In the rows, zero is written as 128.
The rows of Y fall into 3 groups, and each row is roughly a mix of its group's hidden directions.
Y:
[[115 130  82 133 120  76 108 148 139 159]
 [141 143 158 140 153  80 159 129  89 139]
 [108  97 100  87 117 122 148  81 150 126]
 [ 88  89 108 106 111 120  97  98 151 112]
 [ 95 136 168 122 106 126 167 167 147 110]
 [169 126 154 133 150 174 155  97 116 141]
 [102  90 134 101 125  88  90 114 116 102]
 [171 149 103 145 132 147 175 146 124 156]
 [ 89 157 134 106 128 187 149 127 141 137]
 [146 106 114 110 127 174 115  88 128  85]
 [138 156 171 138 126 139  84 163 102 142]
 [119 119 194 115 112 144 125 169 119 129]
 [166 125  96 126 123 139 108 158 177 153]
 [114 113  85 111  99 169 125  97 148 104]
 [ 70 117 118 103 129 113 129 126 178 140]
 [123 119  94 123  96 132  72 160 148 119]
 [168  85 138 131 121  81 101 118 110 131]
 [ 77  98 137 110 123 116 119  82 118 104]
 [ 76 113 154 129 100  99 108 153 152 136]
 [140 128 111  98 102 164  93 128 167 157]
 [112 123  70 127 107 132 117 139 126  77]
 [183 146 125 141 159 149 154 125 115 163]
 [ 76 109 163 121  88 112 123 130 153 116]
 [173 152 168 122 163 136 102 111 108 125]
 [132 136  66 146 127  98 114 153 132 159]
 [146 125 188 116 109 167 126 147 106 113]
 [ 63 137 113 110 121  96 155 140 140 131]
 [147 132  58 140 149 119 111 104 120 133]
 [ 99 108 119 114  89 141 108 113 138  73]
 [ 94 156 112 132 103 156 144 132 118  73]
 [ 79 122  83 141 114 100 142 126 161 122]
 [137 167 147 142 135 150 175 128 133 174]
 [169 161 169 136 149 133 140 152 109 158]
 [158 162 129 149 160 125 156 148 102 167]
 [153 137  60 152 143 123 122 111 128 149]
 [108 134 154 139 153 100 186 104 112 141]
 [116 142 115 135 102 108  89 182 142 155]
 [153 116 106 106 110 170  81 128 158 125]
 [170 137 171 120 144 173 137 129 101 117]
 [144 124 107 129 122 103  79 164 109 168]
 [ 72 139 113 122  93  94 153 146 119 120]
 [148 153 155 143 151 104 160 139  95 169]
 [ 92 104  84 110 124  87 120 131 144 100]
 [ 86 119 172 122 102 131 142 108 154  94]
 [ 95 108 159 113  72 108 108 119 143 118]
 [110 161 154 157 135 103 156 156 120 170]
 [109 178 133 131 128 172 166 143 111 140]
 [104 109 128 122 136  96  65 151 121 149]
 [146 104 133 113 145 151 136  82 107  79]
 [135 131 161 134 162  97 176 114  93 123]
 [ 99 116 138 131 112 146 161  78 154  96]
 [ 78 134 108 116 136  75 156 138 124 117]
 [136 100  75 120 154  81 114 136 135 126]
 [125 137 173 127 104 155 179 117 145 104]
 [132 121 132 128 114 149  61 143 112  92]
 [118 108  88 147 140  97 167 125 170 136]
 [136 111 137  87 141  78 149 118 142 166]
 [124 106 109 124 122 171 114  90 127  77]
 [155 132  76 148 135 106 114 112 132 174]
 [ 97 100 106 124 126 142 148  75 136  93]
 [107 122  94 115  93 175 108 140 160 139]
 [118 137  66 138 124 101 100 163 125 125]
 [144  99 105 100 183 103 117 120 136 153]
 [145 114 181 138 124 123 114  94 123  83]
 [104  94 119 117 118  74 114 115 136  88]
 [113 117  99 112  93 129  74 150 157 135]
 [132 110 108 121 108 149  63 140 137  99]
 [106 113  95 116  92 130  74 145 148 117]
 [117 117 151 124 137 162 165  78 138  97]
 [158 150 172 161  98 158 130 135 119 152]
 [109 165 179 133 121 138 167 129 108 150]
 [113 159 122 130 117  97 116 194 133 112]
 [101 115  92 119  99 135 112 124 134  69]
 [130 166 153 147 133 109 155 162 120 175]
 [149 107 115  98 111 148  66 132 134 106]
 [139 136  70 148 126  94 103 127 136 162]
 [ 73 159 158 125 103 127 165 129 121 117]
 [147 126  91 146 127 100  95 130 129 183]
 [127 120 102 130 130  98  78 165 115 163]
 [154 163 169 158 123 132 154 136  89 141]
 [136 134 104 135 136  90  90 166 122 171]
 [110  99  90  99 163  89 120 127 152 139]
 [ 95 138 151 110  98 107 146 178 137 102]
 [ 74 138 127 119  87 143 137 126 133  85]
 [163 145 178 142 157 137 141 121 117 166]
 [ 78 109 157 122  82 123 125 125 151 103]
 [100 147 141 148  70 113 145 140 105 101]
 [116 114 194 108 129 149 138  98 129 106]
 [ 91 143 143 119 127 125 120 125 138  58]
 [124 145 174 138 155 122 170 107  91 132]
 [ 92 109  83  95 155 111 124 122 151 104]]
Here is one row of each group, with its name. Which group are the others in?
[159 140 171 144 108 183 119 121 126 144] : Z
[ 97  98 110 123 123 115 130  96 107  72] : X
[ 96 111 178 112 108 138 145  98 144  98] : W

[ 75 135 110 126 111  92 126 158 150 100] : W
[160 136 186 123 118 167 135 146 108 123] : W
[ 67  99 128 117  95 111 119 127 146 105] : W
[ 74 118 140 107 153  92 107 118 140 100] : W
[150 159 169 156 108 173 137 124 108 115] : Z
[177 141 148 159 110 130 132 135  77 125] : Z
[140 140 163 139 161 135 181  98 103 128] : X
[182 142 155 116 157 137 108 142  94 148] : W
[146 148 173 139 152 126 148 130 126 184] : Z
